One vector is turned by the same rotation once a step. Each row is the vector after some number of steps, and that number follows the row.
The counts run from 0 to 883.
[-16  20  -3 -39  -3   0  -5 -23   0 -22  -9   5 -11  -7  25  17 -12  17
 -32   6 -11  50   2 -14  29   6  34  23  18 -32   9 -14  33  26   9 -17
  21   8  18 -23  -9  -4 -21 -13  -3  18  20 -29 -27   8 -17 -38 -20 -20
  41  -2  16   4 -13  13  -1  -9  -6  18  23  -1 -24 -20 -35   7  -5  18
  12   7]
808
[-11  36 -30 -15  19  40  10  -5 -16   3  35 -15   5  23 -33 -13  25  23
 -28   2 -33  -3   0  -8 -21  -1   2  33  -1 -12 -15 -14 -20  21  -3  -3
 -15  26 -24  -9   6 -13 -19  23  -5 -31  19 -42 -10  -2 -14  10  14  46
   0 -11 -22  28  29  31  -4  19 -28  -7  -7  -8  38  14 -10   4  -2   3
 -11 -23]
668
[ 13  15  -8 -27  -3 -13 -13  19 -24 -40 -51  14 -19  18 -17   7  30  23
  -8   2 -44  19   2  -7  -2  39   7  35  10 -35  -1  25   6  19 -32 -21
  15  20  30 -16 -12  -5  -1 -17 -32  20   9 -19  -1  12   5 -27  11 -21
  38  13  -6  -8   5  18 -12 -15  15  -3  14   4  21  29 -11  -6  25 -11
 -24  -8]
111
[-12   5   6   9  -5 -11  27 -26   9 -11  35  15   6 -11  17   2 -37  14
 -52  19  -1 -35  -8   5 -19 -39  10 -16 -13   0   7  15   4  12 -11   6
   3 -29  11  10 -18  25 -51  25  36 -18  21 -12   4   0  14 -28  19   3
  -6   3  45  11   4  30  -6  18 -38  18  12  12   0 -10  -9   7 -25   5
 -25  31]
172
[-11 -24  22  22  20 -15   8  -7  27  42   7 -31  12  -8 -21 -19  -9  28
   2  24  26 -49   7  12 -20 -25  10 -17  15 -21  -5  -9  -6  30 -12  -1
 -22  -4 -19  17  19   1 -21  41  17 -33  25  -4 -17 -25  14  -8  13  35
  -4 -29 -18 -16  19  22  -7  -6 -36  -6  23   4  27 -14  15 -23 -20   2
  -8  13]
754
[-14  13   0   3  32  16   7 -28 -17  26  20  -5  27 -11 -32 -47  11  40
 -23 -14  -2 -23  24   2 -14 -35 -19   9   0 -27   5 -22 -15  38  -5  -1
 -28   0 -30  -6   7  -3 -16  15   3  -8  13 -12   9  -9   5  10   2  45
 -11 -10 -11  11  25  15  -1   4 -36   6  29  24  29  -9 -24 -15  -5  29
 -11  15]
309
[-34  47  -5 -19  -6  24   5  -4 -17  -4  -4   8  -7  -8 -22   7  44 -11
 -12 -19 -39  26   7 -14  -4  11  10  23 -14 -28  -4 -16   9  10 -19 -11
 -16  36 -22 -16 -20  -7   1   0  -4  13  15 -48  -2  13  -2 -23  -6 -12
   9 -35 -16  30   3  -8  12  42  -4   2  -9   4  55   8 -27 -11 -17   2
   4  14]
223
[ -8   9   5 -48 -21 -23  -5 -13 -21 -31 -21  -3  14   1  31  -1 -31   9
 -10 -26  -5  34 -17  -6   7  -3  28  14  18 -19   3 -26  39  -6 -14 -23
  29  -3  23 -22   5 -16  23  37   9  48  25 -21   2 -10   1 -17 -12  -4
  38   6   7 -10  14   5   2  -3   6   8  33 -22 -33 -39 -25  -3  -7   4
  -6 -10]
807
[ -3 -33   2  -5  40   9  21 -14 -19  13  35  -4 -22 -25 -21 -19  -4  65
   4  14 -12  16  10  -8  12   0  13  32  11 -23 -16   2   5  57  18  17
   9   4 -13 -13   2 -10 -36   4   6 -28  -5 -31 -18 -20  -6  -6 -16  52
  -7 -11 -10  -1  13  19   2   2 -27  12  -6   1  11  -9 -11 -14 -30  15
  -2  11]
186
[ -8 -26  10 -10 -13   2   4 -22 -17 -20 -19  11 -10  24 -24   0  -4  30
 -18  -7  33 -45  -5  10 -18 -16 -12 -22 -21  -4 -12 -31  36 -16 -15 -44
 -26  -6  -8  31  -2 -25 -26 -26  15  22  29  10  41 -24  17  -3   3 -18
  33  16 -10  -3  10  -8  -3   3 -12  -2 -22  15  42  23  16   0 -22 -19
 -20   4]
491
[ -3  30  15 -13   9  15  18 -14  -7  -9 -39  24   6 -28  -8 -12  41  13
  14 -38   3  28  12  -2 -16  35  10  38   0  -7 -28  -1  19  22  -1 -17
  11  37  -8 -11 -30  12  -8   3 -22  25 -23  -9   9  20 -11  -3  -3 -15
   7   9  -7  25   0  -2  18  19  19  31  -6  22  33   5 -40   0  14  18
  -6  15]
782
[-18 -26  18 -14  14 -10  40 -25  34   3  20  -5 -13 -21   5   3 -29  43
 -19  24  35 -16  16   9 -27 -16  35  17  14 -24   1   4  17  23  19 -19
 -16 -17 -12   5  10   9 -87  10  23  -6  28  17 -15 -26   8 -10   6   9
  -5  -2   1 -11  -2  33  -1  11 -15  13  22  17  22 -23   3  -9 -27   4
   1   9]
183
[-37  -1 -14 -22 -51   3   4 -35 -16 -18 -44  21 -28  -9  -7   7   9  -2
  20  -2 -10  25  -2 -14  14  23  20  24  -3 -28  -7 -21  30   2 -16 -31
  14  20   9   5  -9  -9  -8 -14  -4  26 -23 -23 -13  20   3 -17 -28 -30
  48   1 -17 -16 -29  -3  -3  -9   4  30  -9  14  16  24 -19 -14 -25  12
  13  -2]
593
[  5   6   1  -9  -6  -6 -32  -2  -5 -14 -16  14   4 -14  21  15  -8  33
   1 -12 -15  31  10 -14  20  20  29  26  16 -23  -1  -4  20  43   0 -25
  43   1   9 -35  -2  -7  -2  16   6  18 -19 -37 -26   1   0 -18  -4  15
  32   5  -9  -6  16   6  -8 -54  -3  -5  52 -27 -32 -17 -29  -5  -9   0
 -10  16]
463
[ 23  -8 -11 -34  -1  -2 -39  13  -8   7 -34 -53  28   0 -16 -22  -1  28
  -3  12 -17 -35  -8 -15  17 -24 -13   4  20 -47  13  -1 -16  12 -28 -14
  -6   3  16 -10  22 -17  32  17 -14  -3  14 -19  -2 -26   8 -13   7  10
  35   7   3 -33  25  14 -32 -22 -19 -18  24  10  -6 -22  -6   6   2  15
 -21  -5]
677
[ 19  39  -1   2  25  10  -3   4   4 -13 -11   2  -3  -1 -24  -5  46  45
 -36 -12   4 -35  25  16 -17 -22 -30  -6  12 -42  22  24  -9  29  -9 -13
 -28   0  10 -16 -30  -5 -22 -24 -12 -10  15   5  25 -18   5 -18  16  15
  17   8  20   3  15  18 -35  -7  -1 -33  16  36  50   9 -18  32  16  -8
 -28  44]
209
[-23 -18   4  -3  -8  22   4 -25 -24 -18  13  23 -26  24 -32  16   6  40
 -32 -10  -8  -5  -5 -15 -11  16  -2   7 -27   7  -7 -21  38  17   1  -8
 -13   3 -15  26  -5 -15 -38 -49   4   6  19 -26  32  -4  -7  -2   5  -5
  19 -10   5  24  13  -7  -2  -7 -33  -8 -38  12  34  37 -12  16 -20 -12
  -9  17]
490
[-70  20 -16 -12 -17 -30   9 -27  -1 -30  11   6 -16  -1  18   7 -24  23
 -20   4   6  -7   4   9  -8 -29  27  -8 -12  -9  27 -21  37  10  -8 -41
   3 -27   3  -2   3  -7 -42  -9  19  23  10  -2 -16   7  14  -3  -8   8
  27  30   7  11  -5  -7   1  -8   9  -1  44   0  16   5 -19   8 -33  -2
  31  37]
372
[ 36  19 -10 -62 -31 -14 -21 -25 -26 -44 -42   9  10  27  13  10   9  41
 -15 -24 -17  23 -10   2   1 -10   6  -1  16 -30  -3 -14   5  -6  -5 -12
  -6  13  14   6  -1 -19   5 -12  21  31  20 -18  33 -14  14 -15  -8  -4
  17   9  16   1  40   8 -25  16 -11  17 -14 -24   5 -12 -11  10 -17 -16
 -42 -38]
803
[ 10  32  15  -2   2 -15 -13  24  30   2 -58   1  11 -27 -11  17  25   4
  19  -1  -3  23  31   3  20  17  26  -5  32 -37  11   7   7  40  -1  -9
  11  18  17  -6 -14  29   6   1  -3   7   6   8 -27 -21  -3 -54  12 -26
  22 -16   7   3  -7  15   5 -39  16  -4  34   6   9   2 -16  -4   3   2
  -3  41]
563
[-16  33  -3   4   0  52 -12   4  12   7   6 -21  13 -13 -17  22  21   8
 -22   4 -22  -1 -19 -16  20   8  18  -4  -1 -14 -10 -27  -3  24  -1  -8
  -6  26 -16  -6 -22   9  11  16   2 -15  26 -47 -23 -24  -6 -46  18  10
  34 -19 -15  14  30   8   8 -26 -38 -36   3 -27   1  -6  10  15   0   6
   9  39]
575
[ 11  12  -5 -17  20  31  13 -33  10   3  -6  17  -1 -19 -15  -1  41  52
 -39  -6  15  10  34  17  18   2  -3  22  41 -30  11   1 -23  29  48  23
  -2  16   4  -3  -9   6 -55  -5  18 -25  16  -2  -1  -7   4 -49  -8  27
 -12  -3  17  16   9  37  -4   3 -16  12  -6  15  28   5 -14  15   0  13
 -20  12]
86
[-48  17 -42   7 -17  -5  20 -13  -4 -12   0  47 -42  -9 -25  -3  23  36
  10  18  -2 -25   2  12   1   0  -7   0 -27  -1  -4 -12  -2   6  18 -16
  24  -1 -15  14  -3 -14 -19   4  11 -17   6 -13 -26  17  24  -4  -9  23
   4  20 -27 -19  -8   4   1 -26   4  22 -35  -5  54  42  19 -19 -20 -14
  17  15]
379
[-13 -16  -4 -14 -17 -22 -21   1 -42 -25 -43 -14  26  35  -6   9   0  40
   0 -11 -34  25   0 -17  19  10  17   6   8  -1  -9 -19   8   2  -8 -20
  22   0  18   7  19  12  -8 -36  17  10  -4 -32   2   5 -12 -17  -2   5
  39  40  21   7  31  11 -12 -54  -3   0  32 -10 -12  10 -10  18 -12 -12
 -24  11]
18
[-36  42  -7 -20 -12 -15  -7 -23  15   3 -23 -42  36  16   4   6  -4  -9
 -19   1 -15   4 -23   0 -27 -35  35   4  -8  -1 -16 -21   2 -10 -17 -41
 -42  15 -11   8   2  23   7  10   7  -1  23 -23   2  -3 -24   4  26  -4
  20  -3   4  15  35   2 -12  12 -17 -18  55  -6  17 -28 -18  20 -17  -3
   3   1]
228
[-12  -7  12 -18  34 -40  21  33 -15 -13   2 -12 -25  -1  -7 -29 -22   8
   8   9  12 -16  -9   8 -43  -3   9  11  -2 -16 -10   7   4  19 -21 -15
   0  -2  -6 -18   6 -13  -6  56   8  23  19   0 -13 -30   6  26   7  29
  -6  -5 -36 -12  16  -3   3  45  19   2   6  -6  52 -14  12 -39 -13  -2
  -5   1]
191
[-23 -16  24 -10   9 -49  19  20  -8  -1 -23 -48  16  10 -13 -20 -32 -12
  -1   4  -2 -15  -9   5 -46   1  32  13   3 -16 -24  21  16  -2 -50 -34
 -16   8  19   3   6  17 -28  29 -13  11  28   0   0 -19 -13   9  31 -18
  17  -3  -3  -1   6   9  10  29  10  10  23  35  38   4   8  -5 -21   1
  -9  -7]
762
[  4  18  14   8  10  52  36  -3   4 -19  13   3  -6 -49  12  10  20  17
 -31 -23  26 -15 -13 -10 -13  15   8  20   0   4 -23  -5  26  14   0 -12
  15   8   2 -29 -54 -10 -26  56 -16  17 -16 -18  11 -12  -6  -5  10  24
   6  17  12  21   3   2  15   9   2  18  -1  22   0 -28 -30  13   6  17
   9  36]
427
[-16 -36   6  -5   1 -41  16  23 -64 -25 -31 -21  15  24 -39 -19  -3  15
  18  -1 -44   5 -10 -15  -8   9   6  12 -21  16 -25   9  13 -11 -34 -18
  13  21  23  14 -13  11   1  -1  -4   4 -17 -21  13   3  -8   3   0  -4
  19  23  14   3  10  -2  12  16  16  28 -22  33  37  40  -7  15 -12  15
 -13   9]
859
[ -7  39  12 -26  10 -19  -4 -23  24  30 -69 -22  56 -15   4 -13   5   1
  -9  -7  31  20  16  29 -10  -9  26  -6  42 -32 -13  -4   4  -4   8  -7
   6  26   5   9   2  32   2  28  18   1  32  21 -20 -11 -11 -34   4  -7
   2 -11   1   0  15  14  19   6  10   6  27  -2   9 -30  13   4   3  15
  -5  -7]
440
[ 12  19 -23 -31 -10 -23 -29 -37 -36 -17 -16  31   1  18  10 -14   4  42
  -8 -19 -13   0  -2   1   3 -36 -23  14 -13 -20  12 -12  13  12 -21 -27
  12 -29  -1   5  -5 -11  25  -6   9   7  -2  -7  28  24   9  45  -5  35
  18  26  -3 -11  30 -19 -43 -11  -7  -6  25  -4  17 -29 -40  12  -1 -11
 -18 -12]
243
[-30 -10 -12 -17  -4 -65   6  15 -54 -39 -23  11 -18  15  -9 -16 -10  13
  39 -15 -25  12 -21   3   0 -30  13 -15 -24   9 -15 -12  12 -18  -5  -4
  30 -16  15  11   6  -4  17  22  38  21  -6 -11  -1 -10  27   5   2  23
   3  12  -2 -10  30 -26  -4  18  14  21 -14 -19  50   4   4 -15 -49   4
  -3  -1]
725
[-58  11 -29  18   2 -26  26  -9   6 -13  17  -1  -4   5   4  11 -11  27
 -17  27 -19 -13  -8   6  -7 -21  26 -12 -22  27   5  -2  -3  15  11 -11
  21 -14   7  -1 -19  32 -56  -7  13  -9   1 -30 -30  25  -7 -11  18  14
   7  38  38   8   5  21  -3 -10   3  10  16  -3   9  -4 -20  29 -19  15
  24  46]
731
[ -2  32 -18 -20 -25  12  13 -13  42 -28  -7  -7 -35  -8  23  25  -8  33
 -33  21  38 -33  -8  19  -9  -3  10   4  14 -37   4  -5  11   7   8 -39
   4 -14   8 -18  -1 -31 -39  18   9  14  18   1 -28 -13  21 -14 -12  21
  29  23  -9 -31   5   8 -23 -28  -5  -8  41  -6  10 -23   5  -8  -1 -29
   9  14]
461
[ -8 -21  -7 -22  -8 -12 -23 -22 -42  -6 -31 -17  -6  24 -22  -8   9  28
 -17  -4  -6 -37 -16   3  24 -27 -36 -36  -8 -12   6 -18  21 -16 -13  -8
 -15 -22  13  36  11 -13  26 -15  12   1  28   4  28 -21  11  -1  -6  -6
  32  15  11 -29  17 -14 -29  -1  -9 -30 -47   3  34  -6   4  41 -12  -8
 -12  -1]
143
[ -8 -27   8  13 -12 -36 -32  -9   0  30 -44   2  31   9 -35   4  -6   9
  19  27 -17 -16  -1  -9   2  -1   8 -36  -6   8 -21   0  11  14 -23   0
  14  10  14  51   6  37  11  -2  29 -37  27 -10  -7  -3   6 -32  31 -26
  26 -19  16 -21  17  32 -15 -35 -34  11 -20   7   7  22   2   0 -24  11
 -30   5]
40
[-25   4  -7   0 -11   1 -12   9   9   2 -26  36   6   9   2  27  -9   3
 -32  29  -7 -10  -6   9  -6  45  31 -18  -2  13 -15   2  39  28  11 -19
  37  14  24  14   0  20 -18  12  -2  -5  35   5 -24   6   3 -39  23 -30
  30   9  21   2  -3  26  20 -62   5   4 -24 -14 -22  37  31  11  25 -14
   1  30]
830
[  0 -22   5 -13  14 -36   3   0  -6   8 -24 -14 -11  20 -47 -30  -2  14
  14  18   4 -23   8  -1 -18 -22  -6   4   9 -36 -10  12 -10   8 -34   7
 -21  -6  -2  13  18  -1 -13   8   6 -13  39   2   3 -28  16   0   8  -2
  -1 -15 -21 -20  -5  15 -16  37  -5   4 -18  21  72  15  14 -16 -33  -6
 -20  -8]
758
[ -6 -40  24 -16   6  12 -17  -2 -60  -4  -3  16   8  29 -38   3   3  37
 -20 -23 -31  19   6 -19  17  35   4   7 -17  19 -20 -24  45  30  -9   5
   2  23   5  29   1 -13   7 -23   4  10  -1 -33  30  -6 -21  -4   4  -3
  25  -6  -7  20  14  11   3 -22 -17  -8 -26   5   4  25 -17  18   2   1
 -25  17]
489
